128 stands for zero in the data rows.
Here are some points, one per row:
[96, 157, 151, 121, 164, 138, 174, 140, 95, 172, 155, 135, 157, 90, 123, 96, 103, 182, 166, 51, 77, 83, 160, 176]
[126, 121, 131, 180, 196, 123, 120, 109, 114, 110, 158, 153, 164, 116, 139, 70, 174, 171, 134, 96, 110, 165, 135, 190]
[108, 132, 149, 131, 152, 144, 143, 177, 130, 154, 157, 151, 126, 51, 98, 129, 133, 92, 148, 54, 68, 156, 156, 118]
[143, 142, 122, 149, 160, 159, 149, 126, 160, 123, 86, 156, 110, 170, 188, 82, 170, 80, 184, 115, 147, 55, 207, 93]
[124, 143, 136, 114, 127, 153, 160, 216, 168, 80, 85, 120, 111, 101, 119, 90, 172, 89, 130, 111, 149, 55, 193, 112]
[135, 146, 188, 107, 134, 167, 142, 114, 152, 109, 139, 102, 128, 122, 81, 115, 83, 122, 170, 59, 181, 122, 114, 119]
[116, 142, 133, 149, 123, 139, 145, 86, 170, 96, 129, 141, 151, 94, 142, 131, 95, 115, 183, 123, 143, 107, 117, 100]
[90, 83, 138, 158, 167, 97, 144, 126, 165, 120, 137, 141, 143, 96, 138, 180, 164, 100, 110, 59, 108, 149, 45, 94]
[133, 87, 143, 132, 150, 34, 140, 186, 142, 129, 124, 88, 139, 108, 101, 132, 172, 186, 152, 152, 65, 83, 127, 106]
[135, 102, 165, 118, 178, 80, 127, 112, 124, 146, 101, 96, 121, 129, 105, 144, 152, 154, 125, 77, 109, 118, 138, 135]
[82, 107, 159, 123, 168, 112, 100, 109, 118, 119, 80, 66, 159, 135, 92, 117, 137, 70, 81, 138, 130, 133, 118, 128]
[99, 139, 158, 110, 157, 93, 107, 137, 90, 127, 180, 123, 93, 147, 111, 85, 146, 75, 154, 154, 122, 123, 129, 84]
[165, 113, 181, 148, 103, 108, 100, 99, 87, 182, 114, 59, 119, 154, 135, 103, 178, 118, 132, 136, 110, 106, 102, 131]
[99, 128, 139, 139, 91, 113, 88, 87, 93, 97, 84, 134, 163, 105, 150, 94, 113, 121, 111, 131, 117, 120, 153, 116]
[168, 163, 122, 157, 70, 123, 89, 83, 88, 128, 96, 129, 112, 89, 138, 131, 169, 87, 131, 125, 109, 112, 106, 134]
[98, 124, 96, 99, 187, 131, 174, 100, 149, 124, 96, 106, 142, 112, 139, 122, 114, 105, 75, 104, 161, 127, 86, 100]
[97, 117, 114, 92, 147, 148, 144, 143, 141, 177, 214, 114, 131, 118, 174, 133, 125, 50, 174, 86, 84, 55, 91, 236]
[139, 83, 117, 107, 92, 181, 101, 120, 148, 110, 199, 127, 174, 97, 95, 155, 115, 105, 175, 177, 141, 154, 102, 169]
[136, 86, 125, 89, 131, 142, 125, 129, 183, 150, 127, 121, 167, 111, 47, 108, 120, 151, 126, 205, 133, 142, 153, 115]
[109, 119, 104, 153, 114, 120, 133, 136, 151, 160, 98, 179, 114, 59, 117, 145, 166, 179, 136, 117, 177, 130, 148, 142]
[75, 122, 143, 124, 120, 134, 158, 140, 145, 147, 96, 207, 156, 94, 122, 138, 127, 114, 176, 152, 142, 150, 133, 103]
[101, 133, 116, 161, 116, 127, 105, 121, 157, 137, 153, 136, 151, 67, 60, 96, 141, 151, 119, 175, 179, 141, 122, 161]
[168, 96, 90, 112, 135, 149, 107, 131, 109, 136, 148, 147, 134, 146, 110, 138, 159, 168, 190, 130, 174, 148, 149, 145]
[147, 55, 79, 89, 135, 166, 114, 117, 153, 143, 161, 179, 124, 142, 137, 143, 185, 162, 171, 166, 166, 111, 135, 142]
[108, 167, 74, 121, 166, 139, 98, 139, 98, 150, 125, 164, 113, 144, 83, 111, 173, 126, 142, 147, 181, 148, 148, 106]
[111, 96, 111, 165, 155, 163, 96, 165, 87, 76, 108, 159, 144, 166, 69, 171, 151, 106, 99, 111, 173, 123, 114, 185]
[116, 68, 145, 151, 130, 149, 125, 150, 70, 174, 104, 162, 86, 142, 120, 128, 150, 148, 113, 144, 136, 119, 141, 137]
[128, 120, 93, 148, 125, 130, 132, 185, 80, 105, 160, 158, 85, 102, 81, 180, 135, 93, 125, 190, 110, 130, 117, 136]
[69, 88, 114, 126, 168, 147, 119, 182, 94, 169, 133, 147, 72, 109, 145, 143, 111, 153, 76, 144, 110, 134, 139, 99]
[77, 126, 67, 140, 175, 152, 109, 159, 97, 141, 107, 150, 105, 140, 106, 164, 109, 119, 78, 145, 99, 154, 106, 86]
[159, 114, 173, 128, 117, 137, 129, 155, 152, 106, 67, 86, 66, 82, 151, 139, 116, 158, 147, 163, 168, 138, 199, 181]
[115, 149, 117, 91, 163, 129, 83, 106, 121, 107, 89, 65, 168, 137, 54, 135, 146, 139, 131, 176, 86, 88, 122, 125]
[153, 127, 112, 91, 164, 137, 182, 162, 152, 91, 105, 97, 149, 85, 158, 98, 104, 153, 137, 185, 144, 92, 69, 141]
[129, 125, 114, 123, 162, 119, 109, 110, 78, 138, 89, 95, 130, 105, 154, 144, 79, 148, 169, 115, 162, 106, 103, 113]
[141, 134, 105, 129, 138, 169, 178, 159, 128, 83, 113, 134, 87, 62, 131, 108, 118, 126, 132, 150, 108, 116, 70, 138]
[105, 141, 131, 130, 168, 153, 116, 123, 126, 136, 111, 65, 76, 126, 136, 106, 123, 113, 184, 153, 127, 170, 100, 201]
[127, 141, 116, 141, 167, 136, 122, 130, 107, 68, 135, 90, 76, 117, 159, 100, 121, 125, 182, 148, 102, 186, 102, 203]
[60, 135, 138, 177, 145, 127, 93, 95, 147, 84, 108, 117, 80, 119, 140, 118, 109, 116, 189, 133, 51, 167, 186, 142]
[104, 139, 110, 141, 135, 135, 95, 98, 158, 130, 92, 118, 107, 96, 92, 163, 169, 150, 172, 99, 81, 141, 151, 67]
[168, 146, 131, 134, 148, 153, 83, 84, 138, 108, 126, 103, 104, 122, 76, 130, 159, 157, 166, 108, 86, 139, 160, 104]
[57, 147, 159, 91, 107, 110, 140, 82, 114, 138, 106, 120, 71, 53, 94, 142, 80, 154, 136, 116, 180, 113, 131, 117]
[165, 119, 105, 108, 155, 104, 127, 62, 117, 133, 110, 141, 78, 134, 129, 85, 106, 138, 132, 131, 176, 121, 91, 109]
[160, 116, 99, 114, 162, 54, 150, 140, 110, 119, 128, 158, 90, 158, 124, 76, 113, 105, 168, 158, 133, 112, 100, 70]
[133, 93, 87, 102, 133, 97, 147, 101, 116, 111, 144, 150, 98, 157, 149, 91, 129, 94, 145, 152, 103, 113, 139, 77]
[100, 72, 89, 176, 101, 87, 116, 134, 153, 129, 192, 94, 114, 133, 109, 129, 125, 70, 126, 124, 137, 112, 87, 77]
[170, 53, 127, 105, 115, 124, 138, 117, 140, 95, 125, 118, 142, 123, 119, 154, 119, 111, 122, 72, 136, 130, 107, 124]
[101, 66, 151, 111, 88, 118, 129, 110, 110, 125, 153, 90, 126, 128, 138, 142, 112, 93, 151, 96, 145, 131, 124, 117]
[191, 50, 147, 166, 98, 101, 149, 85, 167, 84, 107, 165, 130, 83, 125, 106, 115, 124, 76, 137, 106, 85, 145, 151]
[99, 71, 107, 110, 116, 125, 100, 105, 95, 117, 98, 125, 160, 117, 200, 98, 139, 118, 118, 150, 97, 112, 129, 100]
[138, 114, 140, 86, 118, 136, 86, 127, 82, 126, 138, 77, 106, 123, 92, 66, 124, 139, 66, 107, 138, 124, 134, 111]
[141, 68, 139, 99, 103, 167, 83, 118, 88, 165, 88, 109, 140, 103, 201, 137, 134, 118, 138, 57, 120, 145, 112, 83]
[121, 135, 109, 71, 137, 18, 223, 60, 52, 147, 163, 136, 170, 132, 73, 166, 161, 96, 145, 86, 122, 171, 187, 188]
[155, 152, 143, 121, 146, 149, 154, 119, 131, 161, 143, 109, 134, 152, 127, 141, 56, 88, 101, 163, 165, 140, 182, 123]
[136, 166, 87, 126, 86, 139, 171, 136, 127, 159, 70, 143, 182, 155, 119, 27, 134, 103, 119, 142, 103, 171, 119, 110]
[108, 162, 84, 114, 73, 138, 161, 179, 122, 118, 128, 126, 169, 119, 129, 52, 119, 117, 132, 121, 111, 167, 113, 144]
[110, 129, 82, 131, 78, 168, 153, 120, 141, 135, 146, 121, 169, 165, 113, 72, 104, 137, 158, 87, 132, 172, 111, 143]
[91, 108, 102, 207, 143, 130, 122, 147, 181, 155, 164, 122, 162, 139, 95, 103, 67, 129, 114, 105, 166, 147, 109, 115]
[134, 111, 87, 183, 117, 135, 130, 142, 116, 121, 40, 148, 130, 176, 109, 146, 152, 159, 104, 95, 125, 102, 133, 198]
[162, 107, 97, 166, 133, 119, 117, 153, 133, 175, 157, 128, 154, 147, 135, 132, 89, 154, 172, 126, 159, 132, 153, 110]
[168, 125, 79, 150, 152, 110, 143, 162, 140, 108, 134, 134, 167, 151, 137, 145, 86, 171, 160, 114, 143, 143, 161, 133]
[143, 185, 140, 171, 120, 94, 153, 90, 139, 71, 174, 137, 85, 108, 109, 176, 159, 147, 104, 137, 136, 88, 77, 130]
[112, 175, 156, 174, 153, 135, 116, 71, 130, 83, 175, 165, 83, 155, 150, 128, 157, 159, 99, 114, 143, 73, 93, 121]
[141, 117, 174, 152, 127, 127, 198, 121, 99, 56, 124, 95, 104, 144, 173, 163, 175, 139, 127, 139, 178, 242, 166, 69]
[137, 153, 175, 148, 124, 162, 168, 106, 98, 120, 117, 63, 139, 175, 95, 157, 151, 142, 136, 173, 147, 119, 98, 97]
[71, 149, 169, 124, 126, 174, 141, 120, 71, 109, 135, 113, 158, 187, 124, 143, 133, 170, 121, 127, 139, 55, 98, 107]
[95, 140, 137, 140, 97, 151, 166, 106, 91, 79, 91, 143, 196, 140, 142, 196, 131, 169, 129, 148, 106, 54, 91, 121]
[108, 131, 129, 114, 146, 196, 146, 103, 151, 135, 162, 154, 130, 157, 179, 129, 162, 143, 48, 108, 104, 134, 183, 133]
[118, 149, 133, 183, 61, 158, 122, 158, 130, 203, 236, 52, 99, 110, 139, 120, 156, 146, 91, 117, 150, 124, 139, 140]
[147, 161, 109, 100, 94, 147, 161, 139, 148, 138, 156, 75, 118, 116, 122, 152, 154, 87, 59, 184, 95, 155, 177, 132]
[93, 145, 142, 128, 155, 100, 65, 159, 174, 114, 135, 117, 183, 143, 123, 109, 185, 160, 38, 119, 106, 177, 150, 142]
[154, 161, 121, 137, 64, 157, 160, 104, 158, 155, 94, 140, 161, 128, 137, 198, 163, 74, 112, 114, 89, 165, 151, 125]
[73, 152, 117, 151, 97, 140, 139, 118, 127, 99, 153, 170, 130, 150, 160, 134, 82, 150, 103, 134, 154, 113, 168, 151]
[80, 153, 98, 170, 94, 119, 100, 122, 121, 169, 141, 101, 154, 152, 170, 147, 85, 143, 147, 167, 170, 112, 182, 116]
[125, 124, 145, 114, 69, 174, 152, 155, 140, 111, 98, 163, 67, 192, 86, 142, 96, 135, 147, 106, 55, 158, 87, 121]
[100, 124, 97, 117, 90, 95, 102, 101, 184, 107, 127, 94, 74, 166, 191, 139, 126, 190, 126, 178, 95, 173, 74, 159]
[191, 110, 126, 88, 148, 152, 92, 105, 119, 116, 154, 129, 108, 137, 103, 104, 111, 109, 101, 87, 143, 122, 129, 97]
[152, 134, 179, 96, 78, 117, 101, 128, 107, 89, 141, 138, 142, 74, 90, 94, 102, 133, 98, 116, 137, 116, 148, 116]
[163, 143, 166, 183, 92, 101, 83, 140, 68, 123, 133, 133, 187, 83, 190, 115, 113, 82, 160, 130, 117, 121, 113, 94]
[170, 147, 139, 68, 109, 134, 86, 144, 91, 36, 150, 166, 173, 70, 137, 111, 96, 134, 110, 120, 115, 118, 135, 124]
[113, 145, 103, 80, 159, 96, 136, 97, 173, 120, 159, 90, 124, 117, 182, 123, 61, 173, 64, 113, 80, 119, 152, 77]
[130, 197, 114, 111, 118, 91, 78, 178, 215, 125, 144, 58, 139, 187, 132, 132, 158, 115, 145, 66, 171, 91, 104, 87]
[161, 139, 170, 127, 80, 73, 87, 178, 168, 46, 160, 175, 92, 199, 138, 149, 123, 87, 154, 82, 122, 123, 168, 146]
[128, 156, 188, 81, 136, 60, 100, 179, 139, 115, 117, 170, 166, 133, 168, 142, 117, 97, 106, 151, 190, 153, 112, 173]
[125, 79, 170, 62, 119, 135, 127, 162, 135, 133, 186, 146, 138, 171, 190, 140, 161, 154, 101, 133, 133, 142, 159, 138]
[85, 144, 186, 87, 97, 103, 117, 110, 187, 189, 107, 157, 170, 156, 153, 160, 158, 177, 191, 168, 119, 143, 109, 111]
There is one direction along which these points spread out most. How many in every 100 of the points above lie lower along it than each point below? Round to a whole number. More than half of the points above lie lower than the first one.
[114, 164, 177, 89, 139, 160, 150, 140, 114, 128, 171, 199, 107, 147, 143, 121, 131, 159, 132, 157, 110, 143, 111, 110] 59
[178, 177, 162, 120, 137, 159, 136, 133, 133, 147, 119, 172, 141, 148, 100, 130, 154, 132, 124, 168, 105, 133, 94, 125] 55
[195, 161, 148, 212, 143, 126, 134, 150, 117, 169, 163, 146, 137, 135, 159, 116, 144, 136, 137, 166, 106, 143, 88, 113] 58
[184, 193, 116, 103, 211, 165, 113, 127, 132, 159, 121, 132, 153, 115, 143, 190, 131, 142, 98, 121, 141, 173, 123, 104] 58
[162, 170, 180, 175, 165, 123, 145, 156, 115, 190, 141, 140, 136, 111, 162, 148, 132, 125, 131, 138, 141, 138, 125, 129] 60
[160, 124, 51, 120, 111, 137, 211, 105, 146, 126, 135, 57, 125, 95, 148, 132, 188, 107, 110, 113, 170, 95, 154, 111] 51
[158, 77, 209, 190, 182, 147, 180, 98, 186, 149, 112, 141, 157, 185, 121, 93, 59, 86, 115, 170, 122, 128, 150, 166] 58
[156, 140, 50, 156, 141, 130, 104, 154, 79, 107, 105, 104, 160, 171, 159, 213, 69, 127, 149, 141, 113, 127, 159, 145] 59
[121, 131, 146, 136, 102, 143, 142, 151, 127, 173, 118, 124, 75, 141, 64, 147, 61, 148, 87, 136, 95, 130, 147, 110] 58
[89, 131, 119, 119, 64, 98, 165, 144, 93, 143, 81, 153, 110, 161, 151, 80, 118, 145, 100, 101, 187, 166, 88, 160] 59
[216, 128, 122, 106, 76, 114, 138, 167, 119, 169, 107, 107, 115, 160, 102, 155, 71, 205, 120, 93, 95, 134, 85, 158] 53
[109, 134, 145, 81, 98, 96, 115, 164, 163, 169, 76, 155, 88, 124, 131, 163, 115, 73, 95, 132, 139, 108, 120, 175] 56
[160, 167, 111, 107, 128, 122, 56, 102, 170, 163, 77, 173, 92, 117, 170, 149, 120, 66, 87, 129, 149, 136, 100, 178] 49
[157, 146, 82, 119, 117, 76, 89, 43, 116, 175, 156, 191, 124, 156, 94, 108, 111, 109, 96, 135, 81, 90, 155, 148] 52
